One vector is turned by the same rotation once a step. Each row is the vector after some number of steps, and that number follows the row.
The counts run from 0 to 294.
[100 110 139 161 112 104  98 100 105 154 139 125 130 135  66 131  74 101
 163 131 122 103 134 126 152  92 116 108 182  96 149 128 100 155 166  95
  79 121 153 152 118 113 120 143 124 156  68 147  90  83 129 115 153 102
 103 106 168 148 104 148 120 112 152 128 114 154 126] : 287
[100 160 129 125 158 140 100  78 104 170 145 133 134 145  99 142 106  99
 159 123 158  97 108  85 150 115 104 143 165  92 136 118 124 168 164 132
  97 167 136 130  81 125 151 154 132 154 124 176  95 108 157 121 156 114
  89 114 175 135 162 129 106 114 111  90  89 145 131] : 54
[ 82 127 145 132 107 106 112 114 117 185 133 152 119 124  82 143  62  88
 129 114 101 101 149  79 138  96 122 115 167  70 144 155 108 136 156 101
  92 148 139 135  91 118  95 154 101 132 100 150  95 100 112 116 164  87
 136 119 150 146 125 134 124 116 132 117 117 147 144] : 101
[110 149 156 156 108 153  99  75 117 148 135 126 141  99 112 139  66 123
 147 139 144 110 123  88 161  92 118  98 168  83 139 126  98 157 166  91
  74 120 149 139  92 116  98 158 104 175 126 128 105 102 147 133 153 124
 110 125 180 127 155 152 105 109 133 156 102 139 134] : 78
[ 97 132 174 155 118 169 114  70 106 150 162 129 139 124  99 176  75 111
 145 147 110 139 117  86 143  75 103 111 181  96 100 126 122 151 146 124
 122 136 144 115  91 140 120 197 108 126 103 133 116  77 134 105 176 136
  89 144 155 131 144 144 120 146 133 133  92 128 133] : 157
[109 122 153 150  84 122 101 113  99 158 155 147 107 119  97 124  58 112
 174 131 115 108 123  92 142 107 124 122 162  87 129 126  87 156 137  97
  77 149 136 142  85 114 126 143 113 173  84 141 102  95 127 126 124 104
  88 113 183 128 116 150 121 109 127 128  76 132 150] : 282
[108  95 149 147 133 147 138  95 125 171 146 126 155 106 123 185  53 121
 157 124 174 102 156  96 133  86  89  99 158 124 143 149 111 129 163 126
  71 104 130 153 110 136 158 159 108 141  83 148 116 102 136 127 161 121
 108 128 182 134 135 137 123 124 146 133 129 109 125] : 5
[ 87 166 129 123 149 146  97  82  98 165 152 135 138 132 109 137 101 103
 152 119 161  94 119  79 153 110 104 151 164  87 141 120 113 161 161 127
  98 173 135 122  78 131 149 149 121 162 126 171  97 120 154 118 160 119
  95 125 168 138 164 124 104 108 106  87  91 148 141] : 55
[108 144 126 142 151 167 123 100  99 145 157 152 154 145 112 160  86  85
 166 115 102 110 127 117 122 104 103 121 179 130 116 133 140 140 160 139
  89 162 122 140  75 101 154 166 138 168  74 156  74  98 117 124 128 111
 128 128 183 126 153 121  98 104 106 116  93 148 146] : 132
[106 125 148 153  94 127 107 123 106 161 145 140 108 130  97 132  59 111
 167 134 107 108 123 101 144 113 127 110 156  85 136 126  87 158 145  91
  68 141 137 151  90 101 118 145 114 179  89 143  94  88 125 125 135  97
  88 101 179 139 117 154 121 103 128 133  88 134 148] : 283
[123 120 154 128 129 155 117 118 151 195 157 160 125 118 130 163  80  95
 144 118 122 112 141  88 135  90  96 136 160  99 127 155 136 143 162 124
 104 151 149 128  79 126 137 178 108 128 116 179  74  79 132 121 180 103
  80 150 157 132 117 129 137 147 123 107 109 110 148] : 177
[101 120 109 160 127 161 130  81 115 161 152 102 145 128 134 166  76  93
 171 124 152 115 173 131 144 113 100 118 164 111 135 143 122 121 152 119
  75 120 113 168  88 125 151 148 116 149  71 147 106  86 145 102 153 104
 101 108 173 152 134 124 102  99 153 100 119 125 129] : 211
[104 154 140 154 134 122 123  74 107 155 139 100 131 143 101 145  84 112
 164 141 138  92 104  87 175 106  95 147 162  73 102 129  94 165 133 100
  90 133 138 141  85 133 132 145 116 150 101 156 135  83 167  99 148 110
  75  91 167 149 149 138 114 117 121 108  96 131 117] : 36
[107 120 146 155 129 139 105  82  99 178 141 112 152 136 121 133  97 107
 179 128 155  93 138 114 143  95  97 112 159 108 136 124 132 159 152 145
  71 139 120 162 109 151 157 143 129 137  98 180  92 113 161 130 148  91
  87 120 163 149 140 138 100 129 152  56 115 151 131] : 48
[123 130 146 141 119 128 132  87 101 163 137 131 153 128  86 164  79 120
 143 131  83  79 116  58 122  98  95 106 167  84 120 130 121 163 144 122
  77 150 115 159 102 125 145 140 111 136  73 161  92 106 129 112 131  86
 154  97 172 113 157 124 114 124 149 108 122 121 114] : 110
[127 142 156 121 144 142 100  64 141 172 133 142 118 109  92 132  97 103
 139 144 165  94 102  67 150 115 115 107 175  97 148 126 112 149 170  98
  96 158 140 133  85 105 133 162 135 149 133 172  95 105 151 108 134 116
 116 119 192 116 149 128 123 112 129 133 106 138 135] : 260
[108 129 168 130 135 148 134  53 103 188 151 100 131 118  96 173  93  87
 161 133 142 118 142  95 150  95 104 114 168 118 125 130 140 174 124 144
  84 142 107 146  96 137 118 133 123 128 113 139 114 123 145 121 170  87
  93 116 149 154 155 151 118 125 151  87 116 155 110] : 232
[ 85 148 146 145 127 110 120  76  95 163 158 119 133 129  91 141  72 109
 164 136 148  95 122  95 166  87  99 160 167  78 116 128  93 161 129 109
  98 136 139 128  95 144 144 129 104 157  97 144 144  98 149 114 144 118
  70 109 158 159 137 136 114 111 129 101  93 138 116] : 38
[140 120 153 122 159 122 140  82 146 186 151 143 139  88  94 181  67  96
 138 141 133  70 132  89 132 100  99 145 172 104 142 149 110 154 157 122
  87 135 153 139  91 144 159 136 102 145  97 167 134  86 116 112 145 116
 128 114 170 151 127 111 147 134 146 114 123 116 129] : 186
[ 89 120 130 133 114 105 104 107 117 193 131 156 114 123  73 140  68  92
 146 112 103 107 142  82 141 103 124 121 170  69 139 147 109 152 161 100
  97 148 142 138  90 110  97 159 107 142 107 156  95  94 107 107 160  89
 120 126 149 137 125 135 127 116 130 129 113 141 133] : 100
[105 165 161 132 135 149  94  79 121 173 145 134 150  99 118 129  86  89
 135 123 160  96 137 128 167  89 111 117 178  98 152 140 125 140 174 110
  69 137 153 124  99 129 106 134 115 167 119 154  95 109 153 147 161 110
 111 119 162 168 137 127  95 106 142 103 123 169 140] : 61
[115 120 132 130 143 114 137  79 145 141 134 117 120 139 108 171  69 107
 153 151 160  88 131  95 142 116  97 138 163  92 125 146 105 144 157 109
 110 115 139 154  88 152 145 175 108 172  94 160 136  56 148  94 138 121
  93 125 190 137 145 139 119 135 119 124  88 131 143] : 201
[109 121 147 138 140 156 136  82 128 185 148 132 134 132  94 195  87  95
 146 120 123 130 133  90 127  87  95 119 164 116 129 130 138 156 153 141
  84 154 150 118  87 115 150 161 126 110  99 166  73  99 131 122 188 119
  92 126 170 127 137 124 138 140 124 130 121  95 137] : 173
[ 85 109 125 168 120 105  99 100 103 154 135 124 135 145  71 144  77 100
 165 124 120 100 135 122 142  94 110 107 183  94 154 126  98 159 167 101
  76 120 146 163 120 111 121 152 121 150  72 152  91  87 124 108 159  99
 114 107 163 150 110 149 123 115 145 120 117 150 120] : 288
[100 132 143 148 165 153 113  83 116 148 143 155 143 123 102 152  84  88
 145 144 115 108 117 113 153 104  99 105 187  94 136 140 126 140 179 126
 129 141 152 138  95 119 108 203 121 150  96 148 123  64 116  93 149 129
 131 134 163 157 142 127 115 127 129 105 107 177 136] : 141
[ 98 141 149 129 144 145 130  74  91 145 154 148 151 142  89 164  74  88
 154 121 115 110 127 115 118 101 105 122 183 134 126 128 138 131 147 155
  86 163 130 127  88 123 165 148 143 154  61 151  87 100 125 138 123 117
 138 124 193 125 154 120  98 122 125 115  98 156 160] : 130
[108 167 158 148 139 145 126  68 114 160 151  98 145 118 125 145  72 100
 133 140 128 113 135 111 179 111 114 140 168  97 131 129  98 139 157 110
  78 138 136 158  68 125 101 123 109 147  99 157 136 101 160 115 158 100
 107  81 147 178 140 121 123 103 143  95 106 148 136] : 225
[123 115 143 180 142 156 127  82 121 177 158 128 166 111 106 166  66 118
 159 121 110 113 132 112 126  80 112 122 167 127 145 110 107 158 176 144
  78 132 163 156  91 128 151 140 116 116  94 173 110  94 116 127 155 131
 100 118 162 147 125 120 155 144 145 108 116 100 134] : 168
[ 96 144 129 133 135 140 114  83 116 167 151 117 120 133 125 150  81  86
 147 133 139 113 144  85 166 138 112 148 164  82 124 133 112 136 150 111
 121 164 110 145  63 133 116 169 112 143 106 170 132  88 150  92 152 100
  85 113 161 160 134 117 117 114 126  80  78 153 149] : 220
[103 148 139 120 111 131 122 104 100 147 155 145 143 142  86 155  75 105
 144 124  96  91 116  75 132  83  94 144 175  91 104 150 124 159 135 117
 100 144 118 124  84 123 142 153 103 169  76 140  80 100 130 122 150  94
 122 124 161 117 150 144 105 114 106 130  92 136 116] : 115
[114 121 157 138 132 150 135  78 117 189 158 137 139 121  91 194  85 102
 148 122 127 135 135  92 124  85  97 116 164 117 132 126 135 155 149 144
  78 157 153 119  93 117 157 149 125 107  96 163  84  99 124 125 177 125
  94 125 170 127 133 124 141 140 144 129 123  90 143] : 172
[113 137 143 146 157 156  92  76 133 174 131 128 158  98 121 141  91  91
 154 128 155  80 135 119 163 100  99 107 175 101 159 140 124 161 179 115
  76 122 147 150  99 125 107 150 122 164 129 152 101 114 143 134 157 105
 124 126 153 162 143 135 105 109 144  99 131 170 116] : 63
[ 96 127 148 158 122 138 107  85 102 171 147 114 162 136 127 130  93 106
 174 121 155  92 149 114 143  90  95 122 165 115 130 133 127 149 148 140
  71 132 119 155 110 155 150 140 119 135  97 174  91 119 163 131 154  91
  91 117 154 154 139 138  98 130 147  65 117 153 138] : 47
[109 131 175 147 167 157 126  75 114 166 149 152 138 108 104 171  68  78
 153 139  94 113 137 111 135 122 123 109 178 114 137 136 116 139 157 144
 100 162 139 139  78 135 110 173 130 131  98 139 143  86 106 113 135 124
 148 111 169 165 140 124 126 129 137 105  99 179 161] : 145
[112 137 148 118 111 120 124 121  98 165 155 160 132 138  97 141  63 105
 156 124  93  94 117  93 134  80 100 135 162  87 107 153 137 162 138 123
 101 141 136 132  84 124 128 151 102 182  80 138  84  87 120 135 137  81
 101 135 164 128 139 154 106 120 112 114  95 152 127] : 117
[100 139 136 150 140 152 131  65 101 178 158 103 151 106 109 165  79 106
 155 136 142  99 140 103 157  95 101 127 166 110 136 131 115 164 152 126
  81 129 117 163  92 125 116 132 103 137 103 141 133 117 140 104 172 102
 111 100 140 176 152 133 122 109 158  87 128 145  92] : 229
[143 129 151 121 140 150 149  87 156 175 151 125 138 110 114 198  76  68
 151 135 127  88 156 103 134 106  98 143 170 125 108 168 132 147 135 123
  69 129 132 131  76 135 161 130 124 159  93 148  97  97 129 131 156 101
 112 117 179 141 133 130 125 134 129 141 116 122 128] : 191
[121 138 144 152 145 133 132  90 133 167 132 122 132 128 121 147  59 102
 141 130 150 103 138 110 176 123 100 129 163  88 134 149  84 112 162  81
  86 129 148 152  76 104 131 150 118 143  86 170 126  77 153 106 145 118
  95  92 188 145 125 113 122 100 132 134 111 114 139] : 18
[ 95  92 154 157 108 120 106  60 117 178 115 131 125 114  81 156  55  92
 161 122 140 119 157  90 127 110 143  96 168 114 153 120 109 155 157 124
  77 135 137 151 102 142 107 159 129 135 115 146 108 119 119 141 139 103
 124 134 186 133 131 154 123 141 148 133  99 164 159] : 85
[124 147 161 134 102 174  97  83 109 166 151 146 135  81 133 137  63 119
 162 137 140 111 120  80 152 108 122 112 161  87 126 122 106 161 150 110
  78 147 125 141  73 125 122 154 112 176 131 139 110 113 145 147 127 116
  96 128 187 116 154 148 101 113 141 134  88 141 138] : 75
[131 117 148 126 139 119 140  73 145 147 129 113 120 135 103 166  73 107
 152 157 161 100 122  97 146 111  92 131 167  94 118 145 117 145 154 111
 110 113 141 141  95 149 152 179 115 169  92 162 127  50 154  99 136 115
  86 126 192 136 135 142 115 140 129 122  92 133 148] : 200
[137 119 153 125 103 162 133 103 146 170 160 132 142 107 142 175  78  98
 163 137 139  87 153 100 135  96  85 134 166 109 105 172 134 132 134 112
  84 116 107 141  87 147 165 157 101 164  81 148  91  85 149 126 152 103
  97 135 176 127 132 138 104 131 139 124 113 121 128] : 194
[139 139 156 134 159 129 128  92 164 167 131 128 152 112 110 165  80 106
 119 141 124  74 122  89 149 101  96 134 171  86 146 146 103 133 181 107
  88 123 170 143  88 142 135 157 103 136 109 188 116  67 143 105 157 112
 125 109 165 148 132 111 143 139 131 113 119 110 147] : 183
[102 146 161 129 111 125 135 128 109 148 139 149 140 149 113 138  55 115
 144 126  97  88 120  94 137  76 102 109 154  88 118 164 127 149 146 123
  85 129 145 145  96 123 112 158 100 176  81 144  85  77 133 126 144  82
 117 127 166 146 156 161 104 115 104 118 105 149 151] : 119
[141 109 151 124 116 158 143 107 145 164 141 127 126 124 143 172  77 108
 161 148 136  90 145  95 137 110  83 105 150  92 115 168 138 150 138 116
  83 113 119 154  95 143 148 170 104 171  92 153 100  63 156 108 145  92
  86 126 180 129 142 147 107 131 137 119 108 119 136] : 196
[110 145 153 135 131 171 120 111  93 161 170 171 142 123 132 142  81 103
 162 126 113 121 124 126 141  98  96 100 170 102 126 148 150 131 155 137
  93 159 135 131  88  97 140 177 118 167  73 147  88  78 127 121 132 114
 110 136 176 132 149 125  88 100 135 103 108 145 148] : 135
